Each row is where one point has got to under a steady rotation. How many steps took it there?
The counts run from 0 to 251.
[ 35   0  14   1  11 -33   5  -2 -27   7   2   9 -36  38   4   7  43   7
  -4  12   6  28 -23  10  -6   7   6  12   2   6   7 -26  -8  21  19   1
  17  11  14  -4  17 -45   3  16   6  -4  -9 -18 -24  -1  -4 -15  18 -23
   1  -8 -20  28   6   4  13  27  -7 -17 -29   7  -6  -4  19 -21  12  11
   6  35  49  27 -10 -20   7 -32   3  20] -> 198
[ 44  15  35   6  19  -2  39  10  -6   3  16  14 -40  33  37  -2   0 -12
   5   7   4   7 -20  11  -5  24 -20   4  -7  -2  -5   1  10  34  24   4
  10   5  30 -10   1 -11  10  11   2  -5  -1   5 -18  23   5 -31 -12 -17
   7 -13  15  23  14  13   1   8  15  -8 -42   1 -20   7  34 -28  27   7
  12  21  22  24  -2 -27  -5 -35  11  16] -> 107
[ 22  25  34   9  26 -12  18  -6  -6  13   3   0 -31  34  19  -3   9  -1
  -3   5  -1  19 -32  28 -17  17   3  13 -28 -10   5 -18 -11  21  29  10
  11 -13   9  -8  12 -42  12  11  31   6 -17  -7 -19  14  14 -11  -5 -14
   1 -23  -9  30  -7  -2   6   8  -8 -22 -36   1  -1  -6  24   4  34   0
  18  31  40  37  10 -25   3 -30   8  21] -> 200
[  6 -11  39  12   1 -28  19  13 -31   8  -1 -18 -25  11 -10   7   0  19
   8  16  24  22 -31 -11   7   5 -30  31  -1  -1   6 -31   5  24  12  14
   4  32   9  -4  19 -19  13  28  12 -15  22  -7 -17  29  23 -29  11 -23
  -6 -10 -10  30  -7   9 -16  -3  -8   1 -21  -3  -2   4  -1 -14  11 -14
  31  34  36  40  16  -2  19 -26   9  12] -> 138
[ 33   7  16  -8  22 -38  30  24  -5  -1  13   1 -23  35   5  11   8  12
  22  29  12  20 -18  12   5  20 -17   2  -5  -7   1 -35   3  18  11  18
  -5  33  13   7   1  -5  39  11  16  10  24  -4   0  15  28   0   3 -18
   1 -14   4  40 -11   7  16   5   5 -11 -21 -13  -7  13  22 -41  29   5
   3  22  20  14   8 -11 -14 -13 -11  24] -> 114
[  8   8  28  15  23 -42  35  13 -13 -18   6   2 -36  34  -7   3  17   1
   5  27   7  17 -21   7  -9   2  -7  21 -21 -16  -9 -31  -8  16  21  12
   6  11  19  -5   7 -31  20  27  20   6  18  -6 -13  -1  20  -7  25 -27
   3 -12   3  44 -12   1  -1   4 -18   5  -7  -3  -9  -5  22 -18  31  -1
  -3  21  32  35   3   4  26  -7  12  21] -> 248
[  1  13  14  -1  -4 -35  31 -16 -21  13  -4 -10 -44  21  -7  10  -4   4
  13   0  23  29 -31   9  15   0 -16  12   4   7  -2 -24  -2   9   0  -2
   1  16   1 -17   4 -23  -5  14   5  -7  14  12  -4  33  10 -25  17 -14
   4   3  -6  41  -4   8   1  21   6  -4 -43   2 -16   5   0 -37  23  16
  27  45  57  14 -13 -14   8 -37   7  -3] -> 175
[ 33   0  34   1   6 -24  16   9 -22  22  -1 -14 -26  23  10  10   5  15
  -2  10   7  15 -28  -4   5  10  -2   9 -12  14   9 -22  18  35  -2   8
  14  30  30   2  15 -17  16   9  31  -8  13 -20 -24  31  18 -47  -2 -31
 -15 -10   4  24   1  21 -17  -3  -1 -11 -37  -8  20   8  16 -24  11   4
  12  41  37  32   8  -7   1 -32 -11   6] -> 134
[ 48   0  24   3  12 -19  34  14 -24   4  28  24 -54  32  26   6  31  -1
   5   9  15  23 -15   9   5  23 -33  -3   3   8 -10  -5  -1  30  13   1
  13  18  23  -4   2 -10  12   9 -11  -4   7  -4 -22  12   8 -19   0 -15
  16 -12  10  18   7   4   4  21  22  -8 -26   8 -24   7  28 -31  12  14
   0  29  19  16 -11 -22   6 -34   5  19] -> 106
[  7   3  10   2  35 -33  28  15 -13 -19  16  31 -50  37  -6 -19  -2  17
  25  14  -8  20 -14  33 -20  24  -5   7   2  -7   6  -8 -22   4  33   5
   6   7  15 -10  -4 -16   1   1  -7   8  14   5  -2  21  21  11  26  -6
  -2  -4   3  32  -2  -4   2  15   2  -1 -30 -13 -24   6  17 -17  25  27
  -8  21  39  26 -16 -19   3 -15   4  38] -> 58
[ 23  14  10 -12   8 -45   6 -20 -23  19  12 -16 -36  29   4  17  27  10
   1  18   7  19 -30   4   8   9  -8  21  -7   3  14 -29  -3  21   5  -5
  16  18  -7 -17   8 -27   9  20   7  21  10 -18 -35  13  19 -20  12 -14
   2 -15   0  29  -7  13   1  16  15 -26 -34  -6  14  -1  18 -23  20  14
  20  49  43  16  -3  -9   0 -35   1 -11] -> 180
[ 30  12  41   8  -1 -19  25  17 -16   7   7  -3 -32  33   9   7  22   7
  16  20   2  35 -30  -3  -8  16 -30  25  -3 -17   2 -20 -15  26  25   3
   9  13   4 -22  17 -16  21  28  -2   0  19  -6 -38  -9  16 -15   9 -13
   6  -4  -5  31  -6 -11   8  21   2 -16 -15 -24 -11 -12  25 -21  22  -6
   8  24  36  37  -4   2   1  -8  10  34] -> 91
[ 22  12  28  18   4  -6  33  30 -11 -21  12   9 -39  29   4 -22  16  11
  19  22   1  39  -6  -6   7  19 -21   9  -4  -6 -11 -16   4  25   8  19
  17  27  15   2  21 -36  13  20   9 -29  17  -2   9  27  17  -5 -15  -7
   5 -20 -10  32 -10   7  13   5   5  -5 -29 -15 -23   6  15 -25  10  -5
   7  25  18  29 -17 -11  -3 -15  23  42] -> 100
[ 25   1  33   3  14 -42  35  17  -5  19   2  -5 -24  35   8  -3   1  30
   5   6   0  19 -28   3  -8  22  -8   5 -16  -5   4 -37  13  19  10   2
  11  33  15   4  15 -13  20  -4  15   8  17  -4 -17   6  15 -12   7 -11
 -21   3  -1  30 -16  16  -1   6   5 -14 -27 -15  -3  12  19 -42  22  12
 -20  34  34  21   5 -10  19  -4 -13  19] -> 132
[ 31   6  25  -9  30 -15  33  -7 -24  -2  15  -1 -24  30   0  -9   5  24
   0  26 -23  13 -10  25   0  35   2  10 -25 -15   4 -22  -4  18  27  10
   3  17  14 -13   1  -7  17  14  11  13 -10 -15  -3  17  39  -2  -2  -1
   5 -37  -9  48  -1  22  -4   1  12  -8 -38   4  -3  14  24   3  29  11
   9  23  23  13   1 -35  -2 -36  -2  17] -> 6
[ 19   2  38   2   9 -21  30  23 -19  -1 -14   8 -27  22   3  -3   8  25
  27  -1  -7  19  -9   2  -8  16 -14   6   7  -3  13 -39   0  22  13   7
  14  35   4   1  18 -52   3  12 -10 -16  -3  -8  -8  12   9   1   1   3
 -10 -13 -25  23 -13  13   7  21  12  -8 -33 -23 -14  19  18 -12  10   7
  -2  32  33  36  -1   6  13 -10  15  25] -> 146
[ 10  21  31   6  16 -10  16   9 -11 -22  14   6 -43  17  -1   3 -12  -5
  14  22  -7  29 -39   9  -2  21 -15  33  -2   8  12  11 -25  21  17   3
   6  11  13 -24   5 -19  -2  14  11  10  14  -3  -6  35  26 -24  10 -12
  -6 -16   9  27  -2   7 -13  -1  14  -7 -25 -18  -3  13   7  -3  26   2
  30  38  40  47   5  -6   8 -29   5  11] -> 74
[ 23   5  30   9  15 -29  49  10 -14   3  -7  -5 -29  34  12 -12  -3  14
  12  -3  19  14 -14  10 -16   5  -9   8 -13 -23  13 -52   3  28  23   2
   6  -1   6 -20   2 -37  29  22   3 -19   6  20  -9  21  25  -5  -3  -2
  21 -18 -10  44 -10   2   1   6   6  -6 -36  -1 -13  -3  21 -13  30  10
   1  15  33  32  13 -13   0 -22   4  22] -> 155
[  5  16  26   1  16  -3  33   6 -15 -15  18  14 -20  39  -1   1  -6  11
  18  30  -7  27  -6  16  -5  21 -22  11  -5 -17   7 -41 -26  22  36   3
   1   7  -5 -14  12 -25  18   8   2   3 -20  -5   1   4  31   2   5  12
   9 -28 -26  40 -12  -4  29  14   9  -8 -32  -2  -4  12  10 -15   4 -16
   8  39  21  16  -2 -25  14 -21   5  28] -> 210
[ 10  13  25  -4  22 -36  42   4  -9  -3   3  -4 -22  31   3   7  10  24
  14  22  -5  11 -33  13 -10  30 -11   9 -20 -31  -1 -32  -6  -2  15  18
   0  15  -8 -12   0 -26  21  27  20  11  -9  -7 -11  -2  28  12  16  -4
   8 -24 -22  47 -16   4   8  14   9 -13 -30   4  -9   5  25  -9  40   0
   2  22  40  12  10 -12   5 -20   1   7] -> 2
[ 17   5  42   8  14   0  24  16 -11  -8  34 -10 -29  40   7  10 -10  12
   5  36  -6   7 -20   1   7  32 -19   4 -11  -9   6 -34  -3  39  18   3
  11  25  -1  -5  11  -5  18   6  12   5   7 -12 -15  23  43 -15  -1  -3
  -1 -26   7  35 -12  15  12  -8  22 -13 -41 -16   4  22  15 -14  20   2
   7  26   1  18  10 -28  -4 -18 -11  17] -> 117
[ 34  19  18   7  19 -23  28   5  -7 -21   9  33 -33  33  10  -4  -5  -2
  -3  11 -12  26  -7  31   5  28   3   7  -3   4  -1 -22 -12   8  44  16
   3   3  30  -5  11 -30  23  -3  23  -2  -1   2   8  16  12   8   8  18
   8  -8  -6  34   1  15   1  29  -4 -18 -38  -5  -5  16  10 -33   6   2
  -5  40  37  18 -24 -18   1 -39   2  31] -> 215
[ 14  14  36   4   6   4  17   6 -26  -3   7  10 -31  37   7  -2  -5  18
  12  15 -29  19  -1  17 -13  24  -6  13   0   4  -2 -32  -5  19  31  16
  23  16  19 -14  18 -34 -11  -3  15 -11 -16  -7  -6  -3  15 -20   4  12
 -15  -6 -12  32  -4  20   1  25  -2 -15 -36 -11   3  15   9 -23  -8   5
   4  47  37   8 -30  -6  10 -22  12  17] -> 34
[ 23  20  58   1   3   8  22  27 -16   5   2  -1 -28   9   7   0   0   5
  18  20   2  19 -52   5  -2  39 -26  38 -12   0   1   1 -19  11  19  25
   2  19   4 -10   6 -13  11  26  17  -6  16   7 -17  22   9 -31   2 -33
   4 -25   4  30  -1 -10  -1  -1  11  -6 -27  -4 -11  10  24 -10  23   1
  28  27  35  23  -5  -7  -5 -17  11  13] -> 93
[  3   9  36   7  21 -14  38  26 -26 -11  16  26 -51  40  -5  -9 -11  19
  25  14 -20  13 -25  24 -16  33  -4  11  -4  -3   7  -2 -19  15  32   5
   9  18   3 -13   3 -19 -15   3 -11   6  -1   4 -19  14  16   3  20  -4
  -6 -13 -15  29   2  -5   5   7  19   0 -38  -6 -22  19  18   2  16  24
   2  35  40  23 -19 -31  12 -13  -7  29] -> 57
[ 24  16   8 -13  25 -11  37  -6 -21 -13  15  13 -31  32  17  12   2   0
   4  16   8  24  -4  27  -5  11 -10   4  -3  20  -3 -11  -1  19  18  -9
   3   9  27  -7   0 -18   5  -5   2  13 -18 -12  23  21  21 -18  12 -12
  -5  -8  -2  36  -2  19  -2  24  13   4 -40  26 -11  11  23 -26  18  16
  26  49  30   7 -12 -18   7 -54  21  -2] -> 14
[ 25  -7  24 -11   5 -27  22   9 -19 -13  -1 -14 -30  27   6  -3  -6   3
  16  18   9   1 -15  16   8  11  -8   6  10  -8  18 -51 -11  14  21  16
  -6  29   2  -5  17 -31  43  38  20 -11  -1   9   0  17  23  -9  13  -6
   9  -4  -2  53  11   6   0  23  16  -9 -17  -4  -6   4  23 -32   8  14
  14  23  32   6  -8  -1 -13 -22  12  13] -> 160
[  8  12  17  -1  25 -38  53   6 -21   4   7  17 -33  26 -10   9  20  25
  11  11   7  38 -17   7 -11  18 -22  14  -5   3  -6   7  -5  11  18  -1
  14  21  13  -2  -3  -4 -11  -4   0  10  18  -9  -1  19   9 -27  15 -33
  -3  -7  -1  19 -10  -4  -3  28   5   8 -26  10 -19   0  25 -18  28  10
  -5  51  53  30 -13  -5  14 -12   5  16] -> 240
[  4  23  25   8  15 -22  31   7  -2  11   6  -6 -24  35   2  21  -4   4
  10   4 -11  19 -27  16 -18  19  -8   6 -27 -15   2 -30  -8  19  38  -1
   2  14 -15 -10   3 -34   5  -5  28  16  -6 -16 -21  -3  14   0  31  -6
 -11 -10  -7  40 -13   8   7   7   1 -16 -48  -4  -5  13  10  -8  23  21
  -1  38  36  16  -3 -29  16 -24 -11  -4] -> 20
[ 19   6  54  -5   7  -3  34  20 -10  -6 -10   7 -22  25  11 -13 -16  23
  20   4 -10  11 -13  11 -14  23  -2  15   3  -6  13 -24   4  20  21  24
  19  19   9  -9  25 -48   9  14   5 -25 -19 -13   5  20  20 -16 -21   4
 -11 -16 -15  27 -10  19  -6  14  19 -10 -31  -9   1  20  13  -4   1   9
  12  32  32  22  -7  -3   1 -18  23  23] -> 145
[ 20  10  34  -3  15 -23  38  29  -1   9  18   0 -22  43   6  15  -8  24
  21  21   7   9 -37   9   4  31 -12   0 -11 -21   3 -35  -8  20  20  10
   2  39  -1  -2  18  -8  30  14  24  17   6  -1 -14  18  21   3  17 -21
   6 -11   4  41 -11  -5  17  -1  10  -8 -35 -12 -19  21  31 -36  31  15
  -1  19  26   8   9 -23  -2  -9 -21   9] -> 113
[ 33  -1  14  -6  14 -14  16   5 -33   2  14   6 -20  34  -9  -2  13  22
  12  25   6  27 -14  20  -7  19 -12  23   4 -11   4 -38 -31  22  40   8
  -4  17  -3  -4  13 -15  38  15   8   8  -6 -10  -3  -2  27  -6   7  -1
   9 -15 -26  42   0 -19  23  18  -3 -10 -20   0  -4   6  21 -26  14   3
   9  26  34  19 -11 -31   0 -20  -7  37] -> 206
[ 10  -6  25   2  29 -36   9  16 -41  -4  34  10 -37  28  -1  -8  18  15
   1  42 -12  18 -28  18   0  18 -29  12  10   6   3 -31 -28   7  13  14
   2  18   5  -4   1 -23  19  16  -7   9   8  -2 -18   6  32 -28  19 -20
   9 -33   4  31   3  -4  12  30   3 -14 -16   8 -13   0  19 -22  11 -13
   0  35  47  11 -16   1   7 -24  16  21] -> 50
[ 34   8  53   0   2   0  45  21   2   8   8   1 -39  44  27   8 -13   0
  22   9   9  16 -20   6  -1  13  -6  -2   5 -17  -6 -11   2  27  34   9
  13  16  14  -9  22 -22   6  19  14 -17  -4   5 -28   9   4  -5  -4  -2
   8   6   1  28   4   7   9   0  13  -9 -40  -5 -17  12  37 -17  33  17
  17   8  26  16  -5 -31  -7 -25   2  20] -> 108
[ -3  17  39  23  28 -14  37  10 -16   3   7 -10 -30  42  -5  -3  11  13
  10  33  -3  11 -22  -2 -17   6  -6  17 -25 -22  -5 -28  -6  21  30  16
  15   7   8  -4  10 -26  -3  16  16   6  -1  -8 -29 -14  23 -15  14 -30
   2 -14   0  41  -4  -4   5  -3  -4   2 -23  -5  -8   0  22 -13  22  10
  -9  25  31  29   1 -12  15  -5  -7  18] -> 247
[  6  26  13   1  29 -17  42   6  -4  -5   9   5 -39  52   6 -10 -18  16
  21   9   1  18  -2  24 -10  10   4  -7   2 -11  -1 -19 -14  33  30   7
   8  -1  16 -15  -3 -13   4   4   4   1  -1   5  -1  15  27 -14   0 -16
   7   3  13  41   1  14  19   4   3   4 -42  -9  -7  -5  26 -20  35  21
 -10  31  33  22  -7 -15 -14 -13   3  36] -> 62
[-17  20  49  23   9 -13  21   1 -12   9  28   1 -25  31 -13  19 -22  19
  11  38 -12  23 -15  -4  13  20 -16  11 -15 -14  -1 -27 -25  22  32  20
  14  14  -6 -26  15 -16  -6  13  11  10  -1 -17 -29  -1  36 -19  10   2
   9 -21  -7  42   4   8   3  11   4 -14 -40  -4  16   6   3 -15  12  -7
   7  43  33   9   5 -12   3 -19 -16   8] -> 228
[  5  17  22  -3   9 -27  19 -12  -9  -1  17   2 -30  33  -9  10   8   0
   1  35   2  30  -6   2  17  11  -9   6   4   6  -6 -12 -15  14  29  15
  12  12  14 -14  -5  -3  22  19  16   3  19 -11  -9  27  33 -40   2 -15
  18 -14  13  38   2  10   1  17 -11  -4 -28   1  12 -16  11 -32  21 -14
   9  49  40  24  11   6 -21 -35   7  27] -> 226
[ 26  -9  23 -10   9 -22  29  -3 -22 -24  11   6 -25  35 -15 -11  10  15
  12  20 -14  32  -3  19   4  24   9   9  -9 -15  -1 -25  -4   6  26  20
   4  24   7  -1   4 -23  16  32  16  -7  -3  -5   6  32  33   2   1  10
  -1 -11 -25  58  -3  21   0   0  -7   1 -36  -1  -5   6   7   1  21  14
  25  17  28  34  -4 -21  -5 -34   2  40] -> 7
[ 34   8  23   9   9 -30  11   3 -29  16  16   7 -37  34  11   8  34   2
  -3  18   8  28 -33  -1   3  15 -29  22 -12   2  -8 -14  -6  24  13   1
  16  19  26  -9   7 -13   7  11   3   0  21 -13 -36   1   2 -30  20 -35
   2   0   7  25  -7  -2  -3  25   5 -24 -20 -13  -8   0  17 -44  10  13
  -7  36  38  29 -18  -2  17 -11   8  11] -> 87
[ 26   1  32  12  15 -17  45   6 -27  20  -2 -10 -27  40  11 -17 -10   9
   5  -5  11  -6 -15  11 -12  14 -11   7  -9 -12   8 -55   7  36  20   3
  12   4  12 -16   1 -31   7   9  -7  -6 -12  -2 -29  22  24 -28  -5 -11
  21 -14 -11  32   3  -1  13   2  16  -9 -43   4  -6  11  22  -2  20  24
  -4  21  29  27   0 -26   7 -23  -3  18] -> 154
[ 19   5  39  17   6 -18  33  12 -12  20  13 -27 -20  34   9  -8  -8  28
   1  15  -4  17 -24  -5 -15  12 -19  19 -21 -16   9 -39   2  36  21   4
   9  13  27 -16  13 -20  17  20  12   5  13  -5 -19  14  33 -21 -10  -2
  -6  -5  -3  40 -13  14  -8  -6   1  -7 -31 -17   8   3  12 -15  29   6
  -6  24  21  37  18 -11  19 -10  -7  19] -> 136
